In the data rows, the value 128 means zero.
Here are some points, each followed by its number:
[129, 143, 142, 81, 114, 98, 77, 85, 130, 169, 113, 131, 144, 107, 102, 107, 102, 99, 106] 0
[164, 181, 162, 178, 167, 149, 102, 97, 85, 97, 83, 84, 83, 84, 85, 89, 91, 89, 108] 1
[139, 155, 162, 172, 172, 157, 139, 128, 125, 164, 196, 225, 208, 169, 138, 103, 95, 92, 100] 2
[136, 156, 142, 128, 143, 157, 127, 102, 79, 88, 119, 105, 88, 105, 150, 141, 120, 126, 104] 3
[165, 163, 142, 131, 125, 124, 110, 97, 93, 99, 90, 100, 126, 165, 166, 125, 105, 96, 102] 4
[138, 94, 186, 165, 197, 191, 150, 85, 191, 121, 94, 79, 63, 95, 125, 110, 112, 107, 138] 5
[85, 67, 186, 68, 78, 45, 130, 125, 140, 113, 135, 169, 107, 114, 61, 86, 122, 88, 138] 6
[133, 147, 152, 162, 162, 151, 135, 126, 122, 156, 178, 207, 195, 169, 148, 118, 109, 100, 105] 7
[134, 143, 95, 166, 141, 189, 106, 127, 132, 91, 141, 126, 88, 86, 93, 147, 136, 132, 177] 8
[138, 136, 109, 143, 137, 121, 145, 130, 139, 138, 136, 123, 187, 164, 157, 145, 128, 131, 81] 9
[133, 140, 133, 146, 133, 140, 131, 121, 97, 107, 155, 133, 137, 139, 149, 124, 106, 129, 117] 10
[136, 124, 104, 135, 124, 106, 112, 97, 137, 132, 136, 152, 167, 131, 137, 124, 109, 118, 112] 11
[116, 116, 120, 130, 125, 123, 116, 122, 121, 119, 107, 110, 122, 137, 138, 112, 97, 95, 103] 12
[137, 154, 151, 144, 152, 172, 165, 121, 94, 98, 82, 85, 85, 89, 92, 85, 87, 93, 98] 13
[80, 97, 142, 97, 119, 128, 137, 174, 137, 97, 119, 163, 174, 204, 123, 141, 110, 121, 88] 14
[137, 133, 129, 122, 117, 108, 105, 102, 76, 107, 95, 107, 103, 139, 161, 195, 213, 206, 175] 15
[124, 134, 149, 104, 178, 148, 125, 130, 133, 164, 107, 105, 129, 106, 68, 103, 64, 97, 77] 16
[139, 112, 81, 128, 131, 124, 223, 159, 162, 94, 142, 105, 113, 87, 128, 92, 95, 112, 73] 17
[138, 103, 77, 122, 125, 119, 223, 158, 172, 95, 137, 105, 119, 108, 146, 117, 111, 100, 62] 18
[142, 123, 100, 138, 123, 107, 116, 97, 150, 142, 147, 166, 187, 135, 134, 108, 79, 94, 89] 19
[134, 99, 173, 158, 184, 177, 141, 88, 172, 119, 99, 92, 82, 112, 133, 114, 112, 105, 131] 20
[91, 140, 146, 103, 120, 143, 125, 152, 113, 83, 159, 167, 145, 153, 133, 142, 135, 206, 166] 21
[87, 76, 179, 78, 98, 75, 147, 152, 155, 122, 145, 169, 119, 126, 73, 94, 122, 93, 133] 22
[145, 151, 101, 106, 110, 90, 116, 116, 153, 154, 136, 92, 90, 97, 88, 109, 118, 172, 141] 23
[124, 125, 123, 132, 132, 124, 108, 101, 95, 110, 129, 144, 158, 172, 163, 126, 108, 102, 102] 24
[193, 124, 189, 175, 110, 83, 107, 66, 100, 177, 144, 96, 60, 100, 139, 96, 85, 103, 62] 25
[121, 135, 140, 126, 143, 141, 124, 122, 95, 73, 80, 89, 96, 101, 90, 110, 118, 115, 102] 26
[127, 119, 136, 156, 154, 188, 178, 174, 189, 172, 171, 186, 151, 147, 116, 103, 111, 92, 89] 27
[147, 117, 155, 113, 137, 94, 118, 93, 133, 128, 113, 141, 191, 184, 173, 194, 155, 140, 143] 28
Which point above is nearest to each new point? Its number follows each.
[131, 131, 122, 114, 111, 113, 113, 139, 160, 157, 130, 106, 96, 96, 108, 123, 143, 156, 153] 23
[123, 119, 113, 119, 119, 110, 101, 100, 90, 97, 85, 82, 92, 105, 123, 151, 214, 235, 213] 15
[120, 118, 113, 119, 119, 113, 105, 103, 94, 101, 92, 95, 106, 121, 135, 153, 198, 210, 192] 15
[111, 127, 114, 125, 122, 128, 165, 155, 122, 145, 150, 115, 156, 185, 156, 143, 143, 135, 84] 9
[130, 143, 76, 157, 141, 202, 106, 135, 137, 94, 150, 137, 91, 85, 93, 156, 127, 122, 188] 8
[114, 124, 144, 104, 190, 159, 134, 138, 139, 166, 101, 94, 117, 96, 61, 104, 62, 98, 74] 16
[144, 151, 109, 112, 111, 92, 113, 120, 144, 153, 134, 101, 94, 94, 87, 106, 110, 157, 133] 23
[106, 127, 141, 174, 173, 210, 208, 230, 196, 183, 155, 161, 170, 152, 152, 100, 135, 111, 117] 27
[125, 125, 123, 127, 123, 125, 123, 128, 128, 117, 104, 105, 118, 127, 131, 109, 96, 94, 103] 12
[131, 130, 125, 127, 116, 109, 105, 114, 130, 151, 128, 115, 97, 101, 116, 131, 161, 159, 137] 23
[119, 139, 47, 106, 101, 168, 156, 225, 161, 234, 162, 188, 117, 105, 38, 103, 110, 66, 190] 27
[100, 110, 100, 107, 105, 108, 122, 136, 171, 177, 166, 164, 131, 119, 148, 128, 149, 130, 134] 11
[118, 135, 64, 106, 99, 152, 143, 202, 155, 217, 161, 181, 121, 109, 52, 102, 107, 71, 174] 27
[154, 137, 131, 115, 109, 100, 105, 104, 83, 89, 93, 103, 134, 163, 179, 153, 168, 179, 166] 15
[112, 132, 141, 102, 170, 154, 143, 147, 138, 152, 110, 90, 120, 98, 69, 100, 64, 111, 75] 16
[161, 145, 121, 117, 101, 97, 85, 85, 98, 101, 104, 144, 164, 122, 118, 115, 135, 161, 175] 11
[122, 92, 127, 87, 99, 95, 132, 138, 108, 107, 88, 97, 143, 140, 160, 135, 186, 189, 135] 15
[116, 134, 143, 126, 146, 141, 123, 126, 96, 67, 77, 89, 99, 104, 85, 105, 109, 110, 97] 26
[107, 138, 140, 133, 109, 102, 105, 81, 68, 86, 98, 79, 180, 154, 123, 142, 203, 185, 126] 15
[107, 104, 98, 101, 98, 107, 110, 112, 121, 134, 131, 128, 130, 145, 164, 178, 203, 215, 215] 15
[100, 119, 110, 129, 144, 144, 160, 152, 122, 141, 154, 125, 161, 181, 149, 141, 132, 117, 82] 9
[148, 161, 92, 129, 120, 143, 117, 111, 71, 113, 78, 77, 66, 91, 113, 196, 234, 190, 212] 15
[78, 141, 150, 100, 122, 152, 130, 164, 124, 79, 178, 185, 159, 158, 126, 126, 112, 204, 164] 21
[124, 143, 97, 153, 140, 188, 105, 137, 128, 80, 138, 140, 109, 100, 88, 151, 131, 129, 178] 8
[94, 140, 147, 115, 120, 134, 123, 147, 115, 87, 173, 182, 152, 155, 130, 125, 118, 182, 159] 21
[89, 140, 135, 172, 168, 145, 160, 118, 136, 124, 108, 152, 102, 109, 193, 166, 246, 243, 252] 15
[116, 122, 115, 121, 120, 103, 107, 108, 102, 111, 117, 117, 102, 117, 143, 171, 204, 188, 184] 15
[100, 119, 108, 127, 143, 141, 153, 146, 116, 142, 159, 132, 169, 187, 150, 140, 133, 120, 85] 9
